(in the rows, 100 means zero)
One turn moves every row onto another: examples first, then more rows asked:
sozu: [111,119,110,88,80,117,106,114,96,87,80,93,110,101,110,83,93,119,93,82,90,98,116,96,103]
dotol: [113,100,118,117,79,86,94,92,101,112,111,111,101,88,82,101,108,101,96,91,107,104,92,97,110]
Bez: [95,112,71,98,85,107,99,93,120,98,99,141,125,100,98,98,72,108,106,101,103,99,109,103,104]
sipa: [91,94,86,103,113,93,97,80,94,85,106,92,114,72,114,102,103,94,96,90,97,119,89,110,82]
lifa: [86,127,87,94,80,99,107,108,107,92,101,107,112,101,79,100,111,86,106,104,110,108,123,112,128]
mefam: [94,110,63,99,83,106,91,99,98,108,98,138,120,94,104,97,82,79,106,110,89,99,103,106,110]
Bapal: [101,108,98,108,78,105,77,89,111,96,94,110,103,91,109,94,63,82,104,85,103,100,86,104,106]
Vepa: [101,114,69,106,127,73,93,98,104,91,102,104,114,90,104,94,118,86,98,107,90,104,120,98,107]
falik: [99,80,92,89,100,106,94,105,91,101,109,97,84,109,113,107,89,97,87,97,89,73,103,85,101]
dufi: [83,101,109,116,103,76,91,111,103,112,100,133,98,97,81,104,73,98,97,101,96,97,110,107,108]
Kemer: [107,99,88,67,121,86,99,98,99,96,95,117,121,114,94,94,82,92,88,95,86,75,115,104,104]
kes: [75,104,86,109,117,88,83,100,88,91,90,102,114,104,102,102,69,78,106,104,85,100,107,126,111]
sep: [95,116,111,99,107,136,114,102,85,91,96,120,108,93,102,98,95,127,98,90,78,104,99,101,109]
vubo: [95,113,73,99,104,72,82,96,96,94,110,77,81,89,110,100,106,94,100,93,91,102,107,97,110]
bulo: [102,116,62,118,101,114,107,98,84,87,99,110,98,96,104,98,125,106,84,91,105,103,91,105,105]
kiv: [103,93,77,99,113,103,100,124,85,92,106,104,79,99,98,80,85,95,86,101,100,94,120,89,105]
fusu: [95,106,104,75,113,91,97,82,84,100,93,100,112,108,86,95,109,123,76,82,90,96,84,112,104]
roz: [97,106,72,103,104,115,94,97,74,129,100,116,110,107,99,95,111,107,92,122,89,97,113,101,106]
mafav: [102,121,91,103,86,104,100,115,92,115,93,105,109,104,76,104,108,87,109,91,99,102,137,106,117]
Vosi: [101,123,101,101,67,109,83,84,96,104,91,96,119,123,98,101,103,96,102,108,91,99,104,94,114]
diza: [71,107,99,86,121,94,94,88,109,86,100,106,132,95,111,117,94,101,91,111,98,90,89,104,115]
fitu: [94,117,131,89,96,73,102,94,104,83,95,115,116,89,105,92,103,113,86,99,83,100,97,105,104]
riput: [103,94,94,88,115,95,100,101,83,110,108,122,106,84,74,99,93,94,106,64,105,109,117,103,109]
sogit: [79,106,105,102,99,111,112,99,94,98,86,97,106,76,128,101,102,103,100,107,93,118,106,123,89]
Kab: [122,106,80,83,111,86,84,79,101,90,108,109,115,103,103,112,102,105,98,79,80,74,105,104,112]
sobem: [104,115,90,111,86,106,109,104,103,84,97,109,108,70,127,80,101,94,92,99,83,106,84,98,96]
Zar: [98,108,96,80,101,100,112,103,89,95,105,88,98,98,87,103,69,119,91,78,116,98,114,110,88]
Doror: [84,104,104,124,96,94,115,115,117,110,99,121,93,104,82,102,86,96,88,102,106,89,104,111,99]
bobel: [91,114,98,85,95,85,116,96,87,91,83,109,119,86,95,91,96,120,99,78,82,117,85,129,112]
vadu: [98,106,92,98,110,139,89,102,82,81,99,80,102,97,107,94,89,114,90,96,94,97,102,102,111]

mefam moves to mafav
Zar moves to diza
Where do these go?
riput moves to kes
sep moves to bobel
sozu moves to fitu
Bez moves to lifa
Vosi moves to dotol
falik moves to Kab
sipa moves to vadu
Kemer moves to Vepa

One turn moves every row onto another: examples first, then more rows asked:
vod: [100,99,90,100,93,80,97,139,83,101,97,86,97,99,91]
zener: [85,104,92,108,102,78,95,97,84,105,86,72,105,102,79]
ligom: [91,91,98,100,79,109,96,114,74,103,108,75,138,97,95]
patus: [86,99,85,110,92,73,100,92,83,113,100,84,77,107,93]
Tige: [108,99,89,98,81,81,91,137,86,97,97,84,95,99,97]
vobe: [100,90,78,106,92,109,74,98,78,112,127,102,137,88,82]
dano: [97,91,74,106,71,92,80,108,79,101,137,62,115,97,87]
vedu: [103,99,75,105,77,83,79,72,83,109,116,108,129,103,89]
zetun: [96,104,73,103,84,86,113,116,83,105,139,104,106,90,97]
ranun: [88,99,80,107,92,92,99,105,79,105,116,96,65,98,88]
garo: [99,107,84,108,73,76,89,95,90,92,90,67,102,105,86]
fekuz: [103,94,80,101,88,91,70,71,82,114,109,111,126,98,92]
vubu: [95,101,84,102,64,92,87,89,88,103,106,124,122,94,105]
Nufam: [93,96,81,105,88,96,91,104,80,104,114,96,62,95,92]
buzol: [107,91,75,106,79,108,69,97,81,107,128,100,135,88,85]
kuf: [97,90,98,99,70,111,91,112,76,100,107,74,135,96,100]
Foreg: [114,94,77,95,73,100,84,110,89,102,129,106,94,79,113]
dozo: [83,103,86,105,80,88,100,92,83,109,108,125,128,96,96]
Bugob: [95,98,79,104,93,85,82,73,80,116,114,110,131,102,85]
baf: [88,95,91,100,84,99,83,89,83,113,100,127,122,88,103]
zatam: [101,94,73,109,82,103,80,99,79,108,132,100,140,92,79]
pavid: [93,99,78,107,82,92,96,104,80,101,117,94,64,98,91]
mozed: [83,87,81,106,103,97,82,109,73,114,132,66,117,93,81]
pab: [99,97,94,102,92,89,73,92,88,102,78,73,95,94,91]
Puvi: [95,98,82,109,77,74,91,90,86,107,100,82,74,106,99]
godup: [94,88,101,97,81,115,89,112,75,104,104,76,134,94,99]
Zudib: [95,92,85,96,110,103,93,113,80,117,125,110,99,78,103]
firo: [106,95,93,96,94,86,87,137,83,102,93,86,93,95,97]
nonu: [91,94,88,107,93,81,86,90,84,114,94,86,72,102,99]
Vup: [100,80,83,99,88,107,61,104,78,109,125,66,107,87,95]

pavid moves to ranun
Tige moves to vod
Zudib moves to Foreg
Where do these go?
baf moves to vubu
patus moves to nonu
vedu moves to Bugob
mozed moves to Vup
ligom moves to godup
zatam moves to vobe
zener moves to pab

One turn moves every row onto another: examples first, then more rows asked:
noga: [115,102,103,98,82,84,102,83,100,137,102,105,92,104,118,123,79,110,109,89,81,116,94,96,88,112,117]
dera: [82,102,78,81,97,82,104,84,119,101,100,91,103,102,119,100,114,107,101,118,96,109,106,105,86,86,89]
Zet: [103,111,83,85,75,79,98,92,135,97,92,101,122,103,117,97,105,94,108,118,86,115,91,102,103,96,95]
kuzuf: [101,100,108,130,105,75,93,115,79,92,89,94,102,88,119,94,76,83,107,93,68,105,85,114,115,123,99]
taf: [118,110,104,86,101,89,96,97,102,113,103,109,72,86,117,139,75,103,103,115,72,113,109,95,93,110,111]
Nipi: [79,100,106,110,88,85,89,100,81,88,98,88,102,78,109,103,95,83,98,103,81,101,82,117,139,107,87]
favo: [109,113,83,84,116,71,113,94,104,105,96,80,90,95,130,113,87,102,114,115,80,110,117,97,84,121,121]
gefol: [70,106,100,110,91,72,109,95,79,93,111,79,100,88,117,115,96,76,109,108,83,108,91,129,116,122,90]
subul: [84,100,103,128,87,73,98,94,74,108,99,89,115,102,119,88,93,92,108,83,80,99,84,117,111,113,89]
tipe: [68,107,106,111,96,82,105,90,80,103,117,82,97,90,119,116,99,82,101,108,82,108,91,128,112,116,79]
Satu: [118,97,73,93,96,85,90,109,117,100,69,110,108,89,96,100,83,106,90,107,86,112,108,92,97,89,104]
Sogos: [94,104,67,84,84,80,105,88,117,111,91,102,112,102,100,113,101,104,94,114,97,114,115,105,87,88,91]
nobem: [89,106,103,120,83,68,103,105,85,90,98,86,110,89,117,104,86,72,113,101,75,110,80,122,125,128,100]
dabug: [82,99,114,115,93,93,86,95,80,101,101,90,105,82,112,100,92,90,91,97,79,103,78,115,134,105,84]
Nikam: [101,95,68,88,106,83,99,99,109,104,79,104,99,93,99,105,92,111,88,109,94,109,121,98,84,83,96]
zurez: [91,92,105,124,105,75,97,112,74,90,87,84,97,81,115,95,80,85,104,91,77,106,83,116,124,120,104]
Ponom: [117,102,111,89,89,98,92,87,106,129,101,106,83,88,112,132,76,109,97,99,78,118,92,94,105,107,114]
difu: [111,102,101,80,95,96,98,82,119,123,93,79,105,86,118,111,85,106,96,100,84,121,83,94,121,114,123]
kizuv: [111,107,72,89,74,82,97,98,128,106,81,109,122,99,96,106,91,96,96,112,88,117,103,99,101,94,99]
silug: [74,97,99,119,84,73,99,92,74,101,98,84,111,93,115,92,99,90,107,88,87,101,83,119,123,108,91]
babod: [118,96,96,105,91,84,82,111,113,102,83,129,93,98,109,103,84,108,104,102,78,109,97,93,85,85,95]
nebo: [114,109,97,75,116,92,97,97,114,100,92,82,86,76,121,119,81,100,98,121,77,113,104,91,113,115,120]
Mulok: [79,103,92,121,97,61,103,105,68,85,96,88,102,94,120,93,96,86,116,98,81,95,100,119,106,114,91]
Vopi: [77,91,107,122,118,83,98,100,67,102,99,82,88,85,119,99,87,96,96,92,80,102,93,119,105,112,90]
pizev: [94,103,92,91,79,87,94,90,114,112,104,121,92,105,111,120,102,107,103,112,88,110,103,105,80,82,82]
Resi: [98,90,81,90,121,86,91,101,111,94,80,95,93,91,117,87,99,116,96,108,91,105,108,93,89,82,99]
nufe: [85,112,107,110,105,84,89,107,80,80,104,95,92,79,117,111,91,79,100,120,70,97,97,116,122,110,80]
zofin: [116,111,96,96,94,76,106,94,97,120,104,107,81,103,123,130,78,104,115,104,75,112,112,97,75,115,114]
nar: [91,114,108,118,83,75,100,104,92,93,107,92,112,91,119,110,86,69,110,110,68,110,81,123,121,128,89]
Nafi: [100,91,92,100,99,89,88,98,103,109,93,122,83,98,111,109,95,117,99,102,88,107,106,99,76,78,88]
Voni: [118,109,80,78,109,85,103,98,105,110,85,91,90,81,104,128,73,102,91,117,81,114,120,94,101,112,118]
matel: [84,107,99,112,101,72,93,113,76,72,95,91,95,80,114,103,91,78,108,114,76,96,97,116,123,112,89]
safi: [112,108,94,98,69,84,87,101,124,103,95,130,104,104,109,113,93,98,109,112,79,113,93,99,90,89,89]
dobo: [105,107,87,89,93,75,114,77,109,128,97,77,109,106,127,104,91,108,112,94,89,117,96,99,93,120,124]
fizo: [119,104,86,80,92,94,101,89,112,124,85,90,103,83,100,123,75,105,87,104,85,121,102,93,115,111,120]
mube: [112,111,71,84,101,73,115,91,101,119,90,89,98,98,110,123,80,105,103,108,86,114,124,99,84,116,119]
gusop: [118,100,87,94,98,83,85,110,127,90,73,104,111,92,114,83,91,102,103,108,81,110,91,89,106,92,106]
mepev: [112,106,78,86,85,81,113,81,107,134,90,88,111,99,105,119,80,106,97,96,90,120,106,98,97,116,120]
Lafun: [70,92,103,114,112,78,103,101,69,93,100,77,86,79,117,106,92,89,100,99,85,105,93,122,115,113,94]
turu: [86,114,96,123,100,63,101,106,73,86,102,95,103,98,125,98,92,81,117,107,71,94,104,118,99,120,86]

Resi moves to difu
babod moves to noga
kuzuf moves to subul
Where do these go?
Sogos moves to Voni
matel moves to nobem

One turn moves every row onto another: examples first, then more rows asked:
noro: [116,97,93,82,110,117,98,113,91,97,117,106,117,87,98]
manu: [86,114,99,104,104,94,136,84,88,97,96,98,87,85,93]
sef: [78,60,116,102,116,90,123,111,105,90,91,110,96,90,99]
zopi: [117,115,88,83,110,112,115,110,101,107,112,93,103,95,100]
Burov: [107,92,123,88,100,113,120,103,78,108,104,116,114,104,77]
temil: [76,95,115,70,112,94,95,100,106,113,96,103,87,100,89]
Buso: [102,91,116,92,85,118,113,101,104,115,96,134,110,105,89]
gorub: [100,81,111,105,110,99,128,103,95,98,108,111,130,79,119]
Matem: [110,92,119,99,100,89,102,93,122,124,89,110,96,100,104]
vadug: [99,95,134,96,99,96,102,98,118,106,104,123,105,97,82]
pamiv: [84,93,99,108,110,104,134,105,98,92,112,133,120,80,96]
bomik: [83,78,106,109,114,82,123,107,115,90,87,115,89,76,97]
borif: [86,76,102,81,86,120,108,94,99,102,100,114,92,119,107]
tal: [71,95,90,104,100,89,119,93,94,91,92,112,75,93,86]
zonof: [90,102,91,104,102,98,139,101,77,105,99,121,115,82,106]
mumis: [85,78,107,110,106,90,114,110,104,96,90,134,102,81,116]
guni: [109,84,88,93,100,114,125,106,89,109,107,110,108,107,67]
boz: [77,76,106,99,102,86,120,104,90,99,77,109,79,96,107]
nev: [87,63,101,104,101,94,119,117,107,94,100,124,118,87,113]
veme: [95,73,118,69,106,112,94,112,97,103,96,111,112,87,96]
nub: [95,65,86,84,99,116,115,99,107,96,119,99,111,109,93]
Mopu: [92,88,122,107,113,99,137,109,101,97,96,123,114,79,112]
pulep: [83,78,110,65,97,106,104,112,117,112,87,110,97,95,90]
nivo: [87,113,94,75,105,95,108,104,111,120,96,98,82,105,97]
Pak: [116,85,91,99,116,86,114,99,107,118,99,86,94,101,81]
gaku: [112,80,104,74,103,123,112,119,108,99,103,104,118,84,93]
Riku: [85,100,92,105,118,93,140,91,83,98,100,104,102,77,86]
kal: [96,101,94,109,104,101,133,97,105,92,119,112,125,76,98]
Zonav: [107,90,97,101,104,72,89,101,114,113,104,107,94,99,87]
panu: [99,99,112,88,95,110,109,76,109,105,99,94,86,107,114]
rela: [97,120,90,84,118,99,99,102,100,107,116,98,91,101,91]
gop: [81,94,75,105,103,82,126,99,90,98,91,113,89,79,90]
Gege: [108,84,98,80,89,87,106,105,86,99,117,88,116,100,111]
bab: [86,85,99,106,115,79,121,95,88,102,79,106,85,78,106]
zan: [84,97,123,81,87,97,108,99,110,83,114,103,89,107,85]
fosa: [95,76,125,74,96,101,120,109,87,90,110,92,106,110,95]
Fek: [93,115,85,108,94,97,124,86,84,100,108,114,109,82,106]
zuvov: [99,105,95,87,81,84,95,95,108,91,120,100,98,98,101]
vud: [108,87,94,91,108,106,115,81,117,99,118,80,104,97,101]
diret: [115,87,86,93,104,88,107,107,73,115,103,99,103,105,82]

temil moves to nivo
diret moves to guni
Gege moves to nub
Where do these go?
gorub moves to nev
gop moves to Riku

One turn moves every row onto another: examples first, then more rows asked:
bap: [126,97,90,107,83,107,107,153,82,103,109,113]
Rane: [105,91,109,95,65,97,93,137,113,126,120,104]
Kava: [111,113,74,105,91,131,89,115,109,124,112,118]
maka: [131,105,87,102,83,107,110,146,89,95,110,110]
lote: [102,88,109,88,72,96,84,136,116,122,117,98]
ruv: [89,100,73,111,118,123,104,128,101,112,106,94]
voz: [102,106,107,93,70,94,87,140,121,118,122,103]
gar: [109,83,104,93,122,106,96,137,95,107,118,91]
fuda: [110,86,101,95,120,109,103,137,94,106,111,84]
fopok: [104,115,69,102,85,124,94,113,106,121,114,120]
dib: [95,93,104,94,72,97,85,145,119,123,117,96]
begil: [81,101,89,88,108,100,99,122,111,117,129,94]
tus: [112,119,69,109,83,123,92,123,103,128,107,115]
zavil: [98,88,99,96,73,87,93,141,117,129,112,102]
lagi: [128,99,85,98,94,95,111,147,81,105,110,111]
gulo: [108,120,76,114,85,126,89,126,113,117,110,122]
Ral: [108,113,75,109,77,123,100,118,105,125,115,123]
sebid: [84,100,93,88,106,102,103,121,113,118,124,84]
Kova: [113,105,73,107,91,121,95,114,108,131,107,122]
Bov: [103,87,97,91,122,112,99,138,96,104,118,86]
Fuz: [88,97,74,113,121,119,98,134,99,110,108,101]
Tovi: [124,97,86,103,91,105,102,154,80,96,104,108]
gisup: [113,109,78,108,77,127,95,116,115,120,110,118]
nid: [108,85,101,95,122,108,95,141,93,103,118,91]
Vol: [82,98,94,88,108,102,94,124,113,117,130,92]
lis: [104,103,102,90,68,94,87,137,115,131,117,96]
kobez: [126,106,88,97,93,103,106,153,81,96,114,106]
liko: [132,103,91,101,87,104,99,155,82,108,105,103]
Sase: [104,93,104,97,64,97,95,143,119,115,114,99]
Vevi: [133,107,98,103,91,107,97,153,90,97,111,111]
dozud: [82,97,89,88,111,108,99,126,111,114,127,86]
lumi: [125,103,84,99,89,98,97,156,83,95,114,103]
Tade: [88,97,75,104,121,124,99,131,102,108,113,94]
lugof: [100,93,100,95,71,98,76,140,121,123,117,96]
darez: [88,101,73,110,121,122,96,130,100,109,113,103]
pulo: [116,116,70,104,90,126,85,116,105,119,115,117]

darez moves to nid
ruv moves to fuda
Where do these go?
Tade moves to Bov
fopok moves to Tovi
lis moves to tus
zavil moves to Kova
Vevi moves to voz
lugof moves to pulo
Ral moves to bap
kobez moves to dib
Sase moves to gisup
begil moves to Fuz

